(in the rows, 128 means zero)
One turn moves every row onto another: examples first, then more rows asked:
J_245: [122 120 163 144 111 128 148 140 135 131 105  96 100 140 123 121 106 144]
J_166: [125 124 141 141 121 130 122 127 127 156 128 110 134 117 151 172 106 127]
J_261: [108 141 132 132 131 153 121 113 123 136 127  91 107 118 153 153 111 123]
J_951: [109 139 126 124 132 136 135 126 150  89 137  81 125 131 109 149 102 131]
J_519: [124 123 148 156 133 147 133 152 144 101 131 116 136 122 178 143 146 147]
J_729: [131 121 128 146 109 141 142 147 157 116 162 118 160 139 125 108 111 151]
J_788: [121 128 154 141 123 135 136 144 144  87 135 134 115 127 169 151 118 154]
J_681: [127 124 119 144 108 141 145 148 161 109 153 116 151 144 124 110 106 154]
J_915: [124 119 173 153 121 143 141 138 126 141 119  83 116 128 133 106 131 134]
J_650: [128 118 147 143 131 131 126 136 144 123 157  86 174 117 117 153 125 124]
J_761: [114 127 153 144 106 144 136 136 144  91 148 127 116 126 168 156 120 164]
J_410: [129 130 133 138 128 149 138 145 149 105 161 114 150 136 129  91 118 140]
J_498: [111 125 149 154 103 154 134 136 144 100 153 115 127 123 172 154 133 165]
J_407: [121 116 167 148  93 128 147 135 136 138 119  98 108 138 121 130 103 153]
J_916: [120 113 174 154  90 136 143 131 131 148 134  92 120 131 124 127 115 152]
J_345: [114 138 148 130 133 148 116 114 116 141 140 101 116 113 153 153 111 119]
J_417: [110 129 120 137 111 134 137 128 158 104 140  79 141 132 108 164 102 142]
J_703: [121 115 177 156 104 144 140 133 125 149 133  84 124 127 130 115 129 143]
J_462: [118 138 142 122 151 136 128 128 140  92 144  86 133 123 114 135 112 116]
J_62: [124 122 166 147 124 135 145 141 130 131 104  88 104 135 128 109 121 135]
J_399: [117 123 147 160 116 156 132 144 144 105 144 109 137 120 177 148 147 157]
J_523: [127 125 152 147 137 137 135 152 144  92 126 128 124 125 173 145 131 146]
J_463: [124 131 117 140 116 145 145 146 160 100 148 113 140 145 124 102 106 150]
J_821: [119 118 130 146 111 132 133 134 155 122 150  81 165 125 112 166 114 138]
J_749: [127 127 153 130 151 133 124 133 137 108 153  88 158 116 118 137 123 113]
J_528: [132 124 135 143 119 145 138 146 150 113 166 117 160 135 128  99 117 143]
J_597: [119 128 124 143 120 136 126 127 135 151 115 100 125 123 152 173 106 131]
J_128: [125 133 124 137 127 149 141 145 154  98 151 112 140 141 127  93 112 143]
J_506: [123 129 153 133 128 136 117 119 119 151 140 111 129 112 152 161 108 120]
J_843: [111 136 120 139 124 147 126 121 132 141 114  91 112 124 152 164 109 129]

J_749 turns into J_462
J_915 turns into J_62
J_519 turns into J_523
Now these:
J_463 turns into J_681
J_261 turns into J_843

One turn moves every row onto another: examples first, then more rows asked:
J_408: [132 128 144 130 106 160 125 124 148 138 122 143 139]
J_574: [145 126 123 158 119 120 150 112  98 114 128 134 142]
J_783: [139 117 117 117 136 143 119 135 123 107 124 131 118]
J_957: [110 120 130 160 120 134 132 125 115 137 120 147 108]
J_126: [ 98 140 151 123 135 115 132 152 137 137 121 133 156]
J_987: [102 142 148 119 127 115 133 146 140 128 113 142 154]
J_367: [117 131 110 132 135 145 133 127 136 157 100 120 151]
J_434: [123 146 163 142 141 124 132 126 106 127 111 133 120]
J_904: [123 120 129 137 154 137 107 168 118 143 130 127 146]
J_353: [138 103 153 144 120 139 113 135 101 126 127 153 145]
J_832: [140 131 113 137 103 141 106 147 138 152 150 123 156]
J_112: [138 120 118 113 124 125 116 115 131 137 112 161 148]
J_651: [128 125 131 122 109 149 125 103 117 164 142 124 153]
J_897: [122 129 153 134 130 105  91 137 111 131 132 123 160]
J_376: [119 136 167 143 116 128 125 157 120 137 134 106 138]
J_984: [125 156 112 141 146 129 140 117 123 142 145 111 163]
J_283: [101 148 128 151 123 135 150 131  94 144 125 123 138]
J_268: [140 153 132 140 106 129 148 107 137 134 145 115 152]
J_740: [134 115 121 123 135 108 126 108  93 136 136 120 126]
J_336: [139 148 130 143 133 135 105 138  92 134 125 121 117]
J_57: [149 150 124 132 133 111 138 147 126 136 140 140 178]
J_996: [114 124 122 132 146 101 140 139 112 160 136 119 162]
J_471: [143 131 133 137 150 107 126 103 122 114 143 138 134]
J_411: [105 130 149 117 132 127 138 154 103 141 148 136 122]
J_459: [147 121 120 134 133 125 147 123  95 139 156 154 143]
J_820: [132 130 102 127 101 141 149 137 137 131 127 144 134]
J_38: [162 116 137 109 107 121 118 133 119 131 135 140 151]
J_908: [131 135 113 141 120  95 139 123 115 126 157 132 119]
J_250: [119 108 118 127 130 122 125 133 127 100 132 144 162]
J_882: [122 121 137 131 146 135 111 173 120 132 131 123 151]
J_271: [115 128 128 117 121 113 129 114 147 140 161 136 156]
J_559: [128 134 136 148 148 111 149 155 131 118 123 113 148]
J_952: [135 139 130 156 125 116 121 119 124 159 125 101 119]
J_468: [128 136 153 133 108 160 129 124 145 133 128 142 129]
J_454: [135 122 135 135 116 120 118 155 114 105 159 135 147]
J_150: [140 139 117 137 105 149 115 140 145 154 144 119 156]
J_662: [128 134 149 139 126 107 157 124 128 164 149 126 147]
J_208: [122 133 164 143 111 132 131 151 120 139 145 101 145]
J_956: [116 130 110 137 126 156 126 129 136 156 106 122 144]
J_900: [132 118 106 156 127 152 123 130 107 151 143 126 120]
J_616: [149 141 120 164 133 143 110 117 139 139 119 135 143]
J_826: [135 147 120 142 127 106 126 106  93 140 130 149 153]

J_987 turns into J_367
J_559 turns into J_616
J_957 turns into J_250
Now these:
J_826 turns into J_740
J_408 turns into J_126
J_952 turns into J_353
J_454 turns into J_268

One turn moves every row onto another: examples first, then more rows asked:
J_593: [133  97 130 129 135 128 139 127 103 115 132 115 122 143 144]
J_503: [138 116 167 125 135 116 139 144 106 130 136 124 124 147 136]
J_692: [152 139 156 119 128 160  97 110 120 113 149 134 125 124 127]
J_591: [138 121 154 111 112 146  87 113 117 103 136 131 135 117 125]
J_977: [103 138 134  97 105 113 106 122 129  83 160 137 136 127 144]
J_330: [118 162 166 113 135 124 136 145 137  96 152 119 141 146 138]
J_30: [136 120 150  98 120 152  92 115 118 108 145 127 137 115 119]
J_617: [113 160 164 107 139 114 137 133 141 103 142 106 135 135 146]
J_85: [137 110 150 103 120 144  96 119 117 101 138 119 141 117 116]
J_432: [114 138 113 121 138 110 124 112 134 122 157 112 137 168 156]
J_64: [147 124 167 137 129 124 130 136 119 120 125 110 120 156 139]
J_751: [151 125 109 124 122 114  96 142 127 136 165 127 109 133 149]
J_728: [157 124 109 124 126 123  97 130 124 128 170 129 106 130 144]
J_841: [149 119 163 127 133 113 130 139 120 135 134 112 126 162 135]
J_860: [120 156 112 116 138 111 124 119 147 121 158 118 129 142 169]
J_827: [125 169 141 109 129 133 122 119 133 100 180 142 120 138 147]
J_933: [107 141 130 108 138 125 138 117 138  88 138  98 133 132 154]
J_942: [154 127 110 138 121 120  93 136 128 128 155 129 111 133 153]
J_383: [109 142 143 113 127  90 117 129 135 129 151 117 146 166 148]
J_985: [137 104 141 124 130 127 137 128 115 116 124 100 123 158 141]
J_688: [106 136 132 108 140 134 119 124 132  83 147  94 147 131 129]
J_818: [141  97 127 128 129 123 129 123 116 117 128 103 126 157 143]
J_991: [150 124 109 131 137 126 108 144 117 133 166 136 116 124 147]
J_648: [138 116 132 120 119 102  96 159 116 133 153 139 128 119 140]
J_78: [117 159 160 110 148 132 123 136 136 100 155 102 143 137 124]
J_973: [120 170 146  97 134 126 118 108 138 108 169 131 121 124 149]
J_73: [148 128 135 131 109 102  85 149 129 132 149 133 119 131 146]
J_189: [145 123 124 118 113 102  90 152 128 138 159 130 116 131 144]
J_546: [141 115 162 123 133 122 138 136 117 126 128 105 123 160 136]
J_582: [155 135 158 112 140 160 109 119 120 115 154 123 129 127 117]
J_334: [109 146 143 111 114  93 115 145 140 113 151 133 150 153 154]
J_237: [120 148 107 124 133 122 129 123 140 108 163 128 135 158 165]
J_570: [104 146 136  90 117 114 107 107 135  94 154 126 131 115 149]
J_391: [109 150 135 105 122  88 113 133 147 121 147 121 141 137 162]
J_884: [107 134 124 114 129 133 133 127 133  75 144 109 142 139 147]
J_222: [105 141 134  96 112 100  97 121 125  97 172 126 118 124 136]
J_95: [146 134 156 112 143 156 112 121 110 127 156 142 135 122 125]
J_37: [121 160 132 106 130 118 109 116 127 106 188 127 106 133 139]
J_883: [146 135 154 103 131 160  99 114 119 116 155 129 130 120 120]
J_138: [147 120 137 113 109  99  86 147 124 131 158 133 118 126 135]
J_139: [129 107 143 105 124 144 101 119 107 111 140 137 146 112 125]
J_349: [139 106 141 137 124 128 128 125 115 106 119 103 121 151 144]

J_991 turns into J_95
J_827 turns into J_330
Now these:
J_349 turns into J_942
J_582 turns into J_841
J_189 turns into J_30
J_222 turns into J_688
J_860 turns into J_973

